In the data rows, the value 128 means zero.
Every row has a hidden score from 0 to 40. What is each row's score? 20 is about the middle. The score is a weighted sum of the row's numbers plus the product of two more (or one squared), each taken from its middle value.
[124. 115. 123. 151. 158. 144. 143. 143. 104.  99. 136. 102. 162. 122. 117. 136. 154. 131. 133. 107. 105. 128. 123. 141.] >> 22
[151. 104. 111. 150. 135. 138. 124. 172. 154. 167. 139. 119.  97. 158. 142. 118. 103. 170. 142. 124. 107. 134. 179.  98.] >> 18
[134. 115. 136. 152. 139. 139. 105. 166. 129. 147. 142.  93. 150. 129. 120. 116. 158. 115. 151. 110. 133. 122.  80. 122.] >> 22
[101. 151. 143. 111.  93.  95. 109. 100. 121. 117.  96. 145. 114.  85. 132. 124. 112. 125. 144. 125. 150. 136. 126. 161.] >> 27
[150. 129. 156. 139. 123. 106. 155. 124. 102. 137. 127.  97. 144. 158. 118.  79. 161. 104. 132. 129. 132. 109.  90. 103.] >> 14
[133.  99. 124. 150. 141. 127. 121. 143. 140. 121. 170. 111. 144. 138. 127. 143. 117. 159. 131. 130. 103. 135. 171. 150.] >> 19
[143. 108. 150. 140. 142. 144. 115. 154. 132. 139. 136.  92. 141. 139. 126. 124. 156. 145. 139. 114.  98. 117. 123. 104.] >> 15
[116. 157. 148. 121. 113. 109. 101. 103. 110. 100.  84. 163. 118. 107. 109. 160. 117. 113. 142. 127. 150. 130. 130. 103.] >> 24
[114. 162. 150. 105. 104. 116. 117.  83.  93. 101. 105. 126. 108. 110. 112. 140. 122. 110. 119. 117. 136. 138. 145. 148.] >> 25
[132. 108. 155. 150. 169. 159. 152. 138. 137. 130. 128. 121. 169. 111. 117. 131. 163.  95. 134. 136. 135. 104.  70. 106.] >> 12
[141. 123.  78. 132. 152. 168.  97. 163. 154. 125. 111. 156. 106. 145. 121. 129. 101. 155. 129. 120. 119. 155. 115. 127.] >> 23
[150. 137. 104. 136. 113. 124. 116. 133.  81. 115. 134. 119. 155. 161. 119. 164. 140. 120. 136. 138. 116. 114. 143. 130.] >> 18
[154. 102. 151. 141. 127. 126. 137. 116. 118. 158. 104. 107. 130. 153. 127. 110. 180.  95. 120.  81. 155. 121. 126. 131.] >> 9
[161. 132.  96. 130. 153. 144.  97. 135. 158. 123. 116. 151. 154. 150. 114. 149.  87. 149. 138. 122. 123. 167. 130. 138.] >> 27
[130. 162. 137.  87. 120. 110. 154.  89. 111. 115.  96. 154. 106.  77. 129. 146. 112.  91. 138. 150. 169. 116. 131. 133.] >> 16
[ 98. 143. 143.  89. 115. 133.  95.  80. 109.  99.  85. 152.  85.  92. 118. 124. 143. 111. 117.  82. 168. 136. 127. 146.] >> 29
[106.  99. 153. 115. 129. 128. 107. 120. 107. 154. 132. 105. 142. 122. 112. 125. 164. 105. 134. 130. 135.  92. 118. 146.] >> 9
[119. 136. 114. 151. 149. 160. 124. 124. 160. 126. 144. 162. 112. 145. 135. 165. 117. 152.  99. 145. 123. 128. 149. 111.] >> 22
[ 78. 144. 139.  99. 117. 156. 120.  88. 120. 107. 109. 159.  82.  95. 124. 123. 122. 103. 112. 152. 168. 118. 133. 129.] >> 36
[148. 131. 160. 125. 141. 113. 139. 133. 101. 135. 125.  97. 150. 135. 116. 106. 161. 114. 123. 116. 135. 111. 115. 126.] >> 17
[ 89. 176. 149.  77. 124. 140. 146.  90. 135. 105.  81. 156. 102.  94. 150. 142. 112. 105. 137. 166. 142. 132. 121.  95.] >> 9
[113. 169. 114. 139. 160. 167. 161. 124. 136.  86. 141. 144. 101. 124. 121. 151. 109. 151. 102. 143. 155. 115. 138. 134.] >> 23
[120. 135. 115. 128.  82. 135. 139. 106. 100. 108.  97. 156. 116. 139. 115. 159. 108. 105. 117. 138. 159. 114. 129. 147.] >> 34
[ 96. 146. 105. 120. 134. 138. 172. 124. 168. 102. 143. 152. 122. 110. 116. 129. 110. 128. 122. 159. 153. 138.  91. 136.] >> 13
[128. 119. 121. 151. 133. 121. 129. 144. 160. 127. 158. 141.  93. 126. 150.  96.  92. 139.  98. 151. 111. 145. 159. 135.] >> 29
[150.  86. 102. 132. 106. 154.  94. 135. 137. 140. 130. 155. 115. 131. 154. 133. 101. 143. 143. 113. 143. 130. 155. 144.] >> 34
[126. 104. 111. 139. 152. 179. 116. 150. 157. 134. 145. 122. 128. 124. 144. 149. 118. 154. 150. 145. 129. 136. 141. 130.] >> 14
[134. 127. 134. 109. 103. 100. 139. 124. 129. 124.  81. 154. 113.  96. 137. 118. 132. 129. 128. 133. 147. 154. 146. 180.] >> 22
[149. 103. 103. 114. 130. 161. 119. 141. 174. 134. 132. 158.  97. 130. 147. 150.  89. 164. 136. 132. 134. 153. 178. 126.] >> 17
[163. 114. 118. 137. 130. 115. 127. 165. 142. 158. 169. 103. 125. 176. 180. 116. 130. 160. 129. 114. 102. 133. 148. 145.] >> 12
[151. 107.  72. 162. 167. 134. 134. 174. 172. 137. 156. 127. 124. 146. 152. 135.  95. 171. 134. 130. 102. 144. 157. 106.] >> 18
[129. 157. 148.  81.  94.  99. 118. 100.  98. 125. 115. 150. 144. 106. 101. 137. 135. 102. 150. 152. 150. 140. 129. 152.] >> 11
[118. 136. 118. 129. 124. 127. 133. 130. 115. 151. 141.  87. 150. 140. 140. 133. 157. 128. 128.  93. 103. 145. 145. 135.] >> 10
[126. 105. 169. 116. 130. 115. 153. 125. 103. 138. 134. 102. 143. 114. 130. 145. 161.  80.  97. 150. 139. 111. 126. 107.] >> 11
[139. 158. 116. 142. 161. 132. 132. 142. 142. 114. 168. 123. 132. 139. 151. 119. 134. 166. 141. 112. 101. 150. 164. 152.] >> 13
[118. 114. 134. 116. 122. 139. 165. 126. 132. 152. 121.  98. 153. 125. 120. 117. 138.  79.  72. 136. 158.  92. 101. 103.] >> 14
[132. 104.  86. 142. 171. 156. 142. 171. 159. 141. 159. 153. 105. 165. 134. 161.  90. 170. 107. 141. 125. 140. 169. 100.] >> 12
[109. 157. 160.  72.  96. 129. 128.  67. 110. 104.  98. 144.  84.  95. 138. 121. 126. 123. 138. 125. 147. 143. 160. 126.] >> 19
[104. 169. 153.  82. 115. 109. 118.  97.  94. 139.  86. 154. 135. 106. 120. 117. 131. 127. 122. 122. 140. 124. 160. 160.] >> 12
[ 96. 142. 152. 100.  78. 133.  90. 105. 110. 133.  66. 168. 106. 107. 107. 141. 135. 101. 132. 121. 152. 124. 109. 134.] >> 30
[106. 147. 153.  76. 114. 117. 126. 111. 110. 127.  84. 156. 102.  76. 104. 111. 119. 103. 138. 133. 145.  94. 112. 144.] >> 20
[159. 129. 105. 139. 118.  93. 110. 141. 112. 125. 102. 128. 167. 144. 125. 129. 142. 122. 141. 116. 127.  99. 113. 149.] >> 20
[133. 104. 138. 132. 145. 109. 151. 143. 102. 132. 119. 115. 184. 121. 114. 125. 155. 103. 141. 133. 117. 106.  90. 112.] >> 14
[103. 154. 158. 102.  79. 114. 121.  94. 115. 126.  90. 150. 110. 101. 124. 123. 118. 102. 119. 115. 147. 132. 137. 114.] >> 24
[123.  94. 141. 155. 125. 141. 139. 129. 115. 131. 142. 102. 153. 118. 180.  97. 155. 133. 137. 122. 128. 133. 100. 128.] >> 25
[112. 121. 158. 149. 114. 142. 113. 146. 125. 128. 135. 118. 133. 131. 108. 133. 153. 129. 139. 104. 149. 133.  51. 108.] >> 26
[133. 127. 109. 147. 154. 128. 114. 134.  96. 136. 127. 102. 148. 156. 148. 123. 148. 138. 151.  90. 128. 131. 109. 132.] >> 15
[123.  91. 147. 122. 170. 124. 152. 122. 109. 133. 150. 119. 121. 123. 109. 150. 161.  95. 116. 140. 155. 104.  97. 129.] >> 5
[121. 113. 169. 120. 168. 132. 152. 134. 123. 142. 124. 108. 136. 127. 145. 127. 160.  97. 105. 155. 139. 128.  94. 124.] >> 5
[140. 127. 122. 149. 132. 120. 141. 108. 117. 139. 146. 115. 140. 139. 129. 101. 146. 117. 127. 131.  95. 109. 150. 148.] >> 13
[149. 127. 141. 122. 119. 142. 117. 126. 110. 140. 127. 110. 135. 135. 140. 121. 135. 136. 152.  98. 117. 140. 122. 123.] >> 20
[129.  90. 166. 137. 120. 133. 140. 123. 134. 129. 120. 100. 147. 128. 126. 130. 151. 109.  90. 142. 166. 100. 106. 126.] >> 25
[112. 161. 140. 117. 124.  82. 144.  76. 105. 121. 100. 150. 143. 113.  86. 122. 126. 112. 146. 174. 134. 124. 104. 149.] >> 14
[124. 158. 160.  94. 109.  84. 110. 104. 112. 122.  82. 147. 113. 108. 142. 100. 124. 100. 141. 138. 162. 166. 110. 143.] >> 18
[143. 138. 111. 152. 162. 173. 137. 139. 159. 130. 139. 143. 112. 162. 142. 116. 112. 144. 124. 143. 129. 134. 124. 117.] >> 15
[124. 158. 125. 129. 147. 138. 187. 137. 159. 111. 118. 150. 141. 118. 105. 132. 110. 127. 111. 139. 146. 140. 118. 141.] >> 27
[121. 153. 147. 113.  92.  69. 124. 116.  97. 107. 112. 141. 128. 133. 110. 136. 144.  97. 131. 130. 131. 108. 108. 141.] >> 18
[143. 112. 117. 143. 125. 125. 113. 127. 127. 146. 136. 113. 139. 136. 133.  89. 149. 118. 134. 118. 111. 141. 136. 114.] >> 14
[128. 133.  85. 133. 141. 114. 120.  95.  93. 118. 174. 125. 138. 125. 118. 121. 128. 119. 168.  90. 119.  96. 133. 155.] >> 13
[144. 115. 133. 159. 154. 107. 120. 153. 103. 129. 138.  94. 149. 138. 120. 105. 147. 135. 167. 113. 104. 130. 102.  88.] >> 26
[ 91. 154. 128. 134. 110. 130. 134. 107. 162. 127. 145. 131. 100. 101. 142. 139.  76. 149. 122. 124. 139. 133. 153. 103.] >> 28
[137. 117. 130. 126. 134. 149. 133. 102. 126. 134. 107. 142.  96. 103. 159. 129. 120. 110. 134. 127. 170. 134. 158. 124.] >> 22
[128. 135. 106. 144. 146. 116. 117. 146. 188. 154. 151. 142. 102. 159. 136. 140.  87. 158. 110. 153. 117. 150. 155. 149.] >> 14
[ 96. 162. 117. 104.  79.  97. 123. 105.  97. 140.  96. 149.  92. 129. 139. 147. 128. 114. 134. 144. 140. 114. 123. 141.] >> 24
[106. 147. 119. 150. 148. 154. 140. 118. 175.  93. 154. 149.  85. 150. 149. 133. 119. 153. 113. 154. 138. 140. 154. 119.] >> 25
[135. 125. 113. 132. 136. 144. 160. 124. 144. 108. 122. 154. 131. 133. 130. 148. 113. 138. 102. 153. 160. 147. 117. 110.] >> 20
[140. 129. 110. 116. 154. 103. 111. 141. 160. 138. 142. 145. 102. 134. 135. 113.  92. 171. 126. 140. 140. 173. 173. 137.] >> 14
[ 88. 128. 151. 101.  90. 141. 136.  73. 116. 117. 101. 174.  99. 105. 110. 149. 121.  99. 116. 107. 168. 130. 146. 137.] >> 24
[130. 101.  90. 144. 141. 135.  89. 134. 155. 122. 137. 145. 107. 130. 133. 139.  97. 148. 152. 140. 117. 135. 200. 135.] >> 20
[123. 133. 158. 112. 118. 125. 126. 119.  95. 142. 135. 104. 176. 137. 112. 113. 174.  94. 130. 108. 142. 119. 105. 116.] >> 6
[105.  83. 151. 142. 123. 120. 148. 108. 124. 165. 146. 113. 117. 117. 125. 150. 154. 116. 108. 139. 161. 103. 116. 125.] >> 18
[111. 107. 116. 149. 102. 110. 115. 126. 124. 117. 137. 111. 173. 130. 150. 121. 134. 114. 136. 101. 110.  84. 127. 139.] >> 23
[ 75. 150. 128. 103. 114. 146. 144.  76. 117.  86. 110. 164.  80.  86. 111. 134. 123. 102. 129. 141. 151. 129. 137. 160.] >> 25
[140.  97.  97. 125. 123. 132.  97. 144. 154. 137. 136. 141. 120. 142. 145. 146.  86. 145. 147. 120. 118. 134. 155. 106.] >> 18
[ 97. 150. 125. 103.  89. 100. 111. 117. 131. 133.  95. 158. 138.  97. 115. 138. 126. 102. 148. 127. 165. 146. 109. 116.] >> 14
[142. 101. 127. 167. 137. 124. 108. 158. 119. 138. 138.  99. 164. 129. 139. 109. 163. 130. 179. 120.  85. 120. 105. 111.] >> 16
[ 97. 124. 158. 134.  81.  99. 131.  89.  95. 105. 105. 132. 128.  94. 106. 106. 126.  97. 106. 118. 148.  98. 156. 159.] >> 36
[144. 115. 138. 160. 129. 129. 149. 136. 121. 122. 128. 116. 137. 135. 126. 122. 147. 115. 144. 118.  89. 117. 131. 170.] >> 21
[115. 116. 128. 117. 133. 127. 141. 119. 147. 159. 131. 156. 107. 131. 132. 136. 117. 113.  93. 143. 134. 137. 100.  96.] >> 13
[169. 104.  80. 153. 118. 116. 124. 161. 130. 142. 151. 104. 149. 192. 176. 110. 126. 132. 135. 141.  90. 148. 112. 158.] >> 17
[ 86. 157. 163. 104. 103. 147. 134. 102. 132. 122. 101. 148. 109.  72. 106. 116. 109. 110. 111.  99. 181. 138. 102.  91.] >> 31
[100. 152. 153.  91. 128. 130. 158.  90. 144.  99. 109. 146.  82.  77. 136.  91. 124. 104. 110. 140. 178. 132. 123. 120.] >> 19
[154.  96. 115. 159. 122. 120. 155. 150. 155. 128. 168. 108. 121. 147. 157. 128. 122. 157. 114. 133.  85. 125. 138. 105.] >> 23
[130. 159. 130. 140. 125. 123. 158. 126. 152. 106. 125. 150. 107. 103. 140. 115. 107. 132. 142. 148. 135. 134. 106. 122.] >> 26
[ 72. 148. 147.  86.  95. 132. 131. 108. 129. 117.  99. 163. 103. 111. 113. 141. 104. 100. 113. 147. 166. 126. 115.  87.] >> 19
[115. 158. 149.  78. 120. 130. 127. 106. 137. 121.  84. 150. 131. 105. 102. 163. 117.  95. 108. 125. 176. 111. 112. 120.] >> 14
[158. 124. 121. 124. 167. 142. 131. 134. 116. 145. 132.  97. 175. 133. 126. 157. 155. 128. 103.  99. 108. 147. 133. 126.] >> 17
[139.  95. 145. 155. 109. 114. 130.  86.  94. 124. 155. 114. 142. 136. 125. 111. 144. 135. 157. 114. 112. 116. 131. 115.] >> 21
[117. 115. 137. 108.  88. 138. 112. 127. 144. 129. 110. 128. 126. 121. 130. 118. 138. 111. 103. 125. 140. 125. 143. 146.] >> 27
[155. 141. 141.  98. 101. 116. 126. 135.  80. 123. 108. 103. 118. 133. 147. 129. 154. 125. 130. 135. 112. 105. 152. 147.] >> 22
[148. 149. 131. 142. 135. 114. 114. 122. 110. 151. 137. 113. 128. 135. 143. 113. 145. 126. 153. 136. 107.  91. 144. 183.] >> 14
[ 88. 110. 141. 175. 132. 138.  92. 134. 114. 131. 125. 100. 126. 139. 121. 115. 135. 124. 149.  76. 109. 118.  98.  74.] >> 27
[ 73. 125. 142. 108. 103. 116.  93. 108. 125. 109.  92. 142.  97. 129. 120. 137. 130.  92. 139. 130. 148. 138.  98. 128.] >> 22
[149. 127. 135. 143. 132. 159. 134. 141. 119. 128. 129.  93. 154. 120. 131. 142. 152. 124. 131. 108. 118. 124.  97.  85.] >> 24
[139. 145. 124. 143. 112. 102. 113. 127. 108. 148.  82. 139. 152. 128. 123. 140. 121. 101. 112. 150. 128. 136. 105. 107.] >> 27
[134. 155. 113. 109. 161. 129. 123. 155. 155. 149. 144. 167.  88. 166. 141. 153. 109. 156. 106. 170. 126. 142. 122. 130.] >> 7
[145. 180. 112. 129. 164. 144. 120. 167. 153. 129. 125. 169. 107. 167. 123. 159. 110. 160. 104. 158. 123. 159. 127. 131.] >> 16
[149.  95. 125. 129. 151. 135. 122. 128. 103. 124. 144.  91. 121. 129. 127. 128. 165. 142. 133. 101. 114. 135. 128. 151.] >> 15
[134. 135. 114. 152. 104.  99. 157. 130. 105. 112. 127. 114. 149. 129. 141. 120. 144. 123. 146. 140. 120. 108. 116. 137.] >> 22
[128. 138.  95. 167. 144. 132. 147. 145. 147. 116. 142. 142. 137. 135. 119. 132.  99. 134. 127. 165. 107. 123. 123. 146.] >> 26
[118. 138. 102. 142. 148. 155. 124. 153. 158. 143. 150. 154. 113. 166. 103. 158. 114. 160.  92. 160. 135. 141. 129. 134.] >> 15
[125. 123. 155. 131. 132. 149. 140. 143. 100. 139. 125. 111. 173. 122. 131. 146. 167. 130. 138. 134. 121. 121. 110. 130.] >> 13
[152.  84. 117. 123. 152. 129. 103. 145. 133. 120. 147. 112. 120. 123. 135. 156. 108. 163. 148. 100. 110. 143. 172. 132.] >> 20
[172. 132. 126. 139. 152. 118. 131. 155. 115. 150. 145. 103. 174. 145. 105. 122. 162. 117. 143. 131. 120. 137.  80. 136.] >> 25
[114. 134.  96. 145. 117. 109. 112. 129. 170. 137. 136. 136.  86. 138. 138. 121.  89. 163. 112. 146. 128. 154. 168. 107.] >> 24
[134. 143. 113. 159. 129. 115. 130. 141. 106. 153. 134.  94. 156. 141. 149. 114. 150. 148. 144. 106.  95. 142. 119. 128.] >> 23
[ 56. 152. 161. 117. 116. 146. 151. 120. 126. 125. 100. 157. 118.  99.  86. 134. 130. 103. 107. 136. 147. 125.  87. 102.] >> 19
[139.  94.  86. 122. 135. 119. 106. 138. 142. 132. 128. 133. 107. 133. 148. 134.  78. 173. 108. 109. 140. 169. 187. 109.] >> 25
[151. 128. 113. 148. 145. 134.  96. 143. 176. 125. 127. 139.  99. 139. 159. 123.  87. 160. 129.  84. 126. 147. 150. 121.] >> 28
[ 83. 149. 152. 101. 130. 153. 155.  81. 132. 130.  87. 154.  88. 101. 106. 141. 109. 108. 114. 148. 151. 131. 122. 144.] >> 14
[166.  92. 121. 138. 130. 129. 128. 161. 115. 124. 146.  95. 142. 143. 156. 107. 148. 129. 129. 121. 103. 142. 101. 153.] >> 23
[136. 113. 132. 133. 126. 142. 151. 148. 100. 124. 142.  83. 168. 141. 136. 110. 149. 100. 125. 162. 112.  83. 104. 118.] >> 17
[ 85. 156. 168.  92. 133. 106. 151.  88. 137. 142.  95. 170.  97.  97.  95. 132. 110. 112.  99. 156. 189. 146. 113. 111.] >> 11
[125. 145. 132. 127.  99. 102. 149. 104. 134. 121. 104. 145. 108.  91. 101. 127. 108. 128. 129. 161. 141. 124. 115. 128.] >> 28
[129. 185. 154.  95.  89. 116. 151.  91.  94. 111. 101. 141. 118.  91. 120. 126. 135. 100. 131. 121. 151. 113. 126. 110.] >> 21
[113. 158. 127.  90.  94. 117.  90.  83. 118. 118.  73. 169. 137.  98. 107. 150. 135.  96. 111. 134. 172. 116. 130. 136.] >> 25
[ 86. 114.  84. 164. 145. 140. 120. 143. 169. 133. 146. 138. 109. 130. 149. 131.  87. 146.  93. 135. 140. 137. 140. 134.] >> 28
[116. 166. 146.  77.  77. 110. 114.  96. 112. 106.  98. 169. 124. 104. 130. 138. 118. 101. 138. 156. 157. 134. 102. 109.] >> 21
[ 73. 151. 166. 103. 121. 116. 146. 104. 140. 152.  92. 163. 119.  88. 112. 132. 122. 102. 108. 150. 166. 137. 112. 119.] >> 11
[119. 158. 131.  87.  87. 106. 136. 102. 107.  92.  96. 138. 121. 105. 128. 108. 148. 108. 138. 153. 135. 129. 129. 122.] >> 21
[186. 138. 109. 156. 135. 107. 133. 152. 123. 129. 145.  97. 142. 148. 137. 110. 142. 143. 135.  97.  93. 137. 125. 117.] >> 31
[119. 104. 147. 128. 141. 115. 145. 132. 107. 143. 147. 102. 138. 152. 115. 128. 148. 122. 141. 108. 118. 127. 136. 146.] >> 8
[163. 131.  95. 169. 153. 137. 141. 156. 149. 154. 154. 103. 134. 146. 125. 105. 130. 148. 131. 127.  98. 129. 127. 121.] >> 24
[116. 121. 155. 126. 103. 123. 121. 113. 127. 137. 113. 134. 120. 114. 149. 140. 106. 128. 146. 119.  98. 166. 155. 111.] >> 22
[133. 125.  81. 162. 159. 153. 133. 159. 121. 144. 168. 116. 131. 153. 131. 136. 122. 152. 145. 127. 117. 117. 159. 133.] >> 14
[ 89. 154. 143.  95.  86. 136. 154.  86. 127. 117. 111. 167.  90.  93. 138. 131. 117. 118. 133. 139. 143. 121. 147.  85.] >> 23
[ 97. 159. 153.  91. 102. 122. 108. 116. 104. 112.  87. 166. 131. 106.  86. 147. 121. 102. 137. 144. 172. 117. 116. 118.] >> 18
[103. 138. 107. 146. 132. 149. 153. 123. 152. 109. 133. 144. 132.  94. 136. 127.  86. 135. 113. 147. 146. 118. 123. 109.] >> 29
[111. 134. 125. 127. 117. 137. 112. 112. 138. 121. 119. 169.  93. 122. 102. 154. 107. 111. 117. 123. 142. 137. 115. 140.] >> 24
[107. 143. 145.  89. 101. 141. 130. 109. 133.  99. 104. 165. 118.  84.  96. 149. 104.  95. 128. 155. 179. 115.  82.  99.] >> 24
[117. 177. 137. 109. 107. 126. 135. 101. 114. 131.  69. 137. 115. 105. 122. 125. 112.  79. 109. 109. 142. 115. 101. 105.] >> 29
[169. 108. 104. 154. 159. 141. 124. 148. 118. 146. 163. 123. 131. 137. 135. 142. 135. 162. 138. 130. 101. 137. 129. 141.] >> 19
[157. 103. 119. 130. 132. 129. 124. 174. 150. 157. 134. 113. 129. 165. 163. 107. 136. 144. 118. 116.  88. 167. 135. 104.] >> 12
[115.  95. 127. 146. 100. 135. 106. 110. 100. 106. 147. 125. 100. 150. 128. 120. 147. 132. 162. 127. 104. 120. 146. 152.] >> 38
[125. 101. 135. 159. 146. 144. 132. 137. 132. 135. 160. 105. 164. 143. 134. 101. 165. 112. 159. 100. 100.  96.  94. 129.] >> 8
[157. 150.  88. 141. 167. 161. 120. 146. 154. 160. 116. 141. 152. 137. 119. 138.  98. 168. 128. 138. 107. 132. 151. 112.] >> 23
[ 84. 156. 161.  98.  90. 131. 117. 109. 108. 129.  86. 156. 135.  96.  87. 146. 124.  92.  94. 123. 138. 121. 106. 125.] >> 26
[108. 125. 107. 152. 123.  87. 144. 127. 158. 125. 142. 145. 111. 140.  93. 107.  89. 137.  96. 142. 162. 135.  89. 129.] >> 29
[ 97. 111. 157. 133. 147. 138. 144. 120. 110. 137. 140. 120. 145. 108. 113. 128. 150.  90. 116. 156. 143. 127. 126. 123.] >> 10
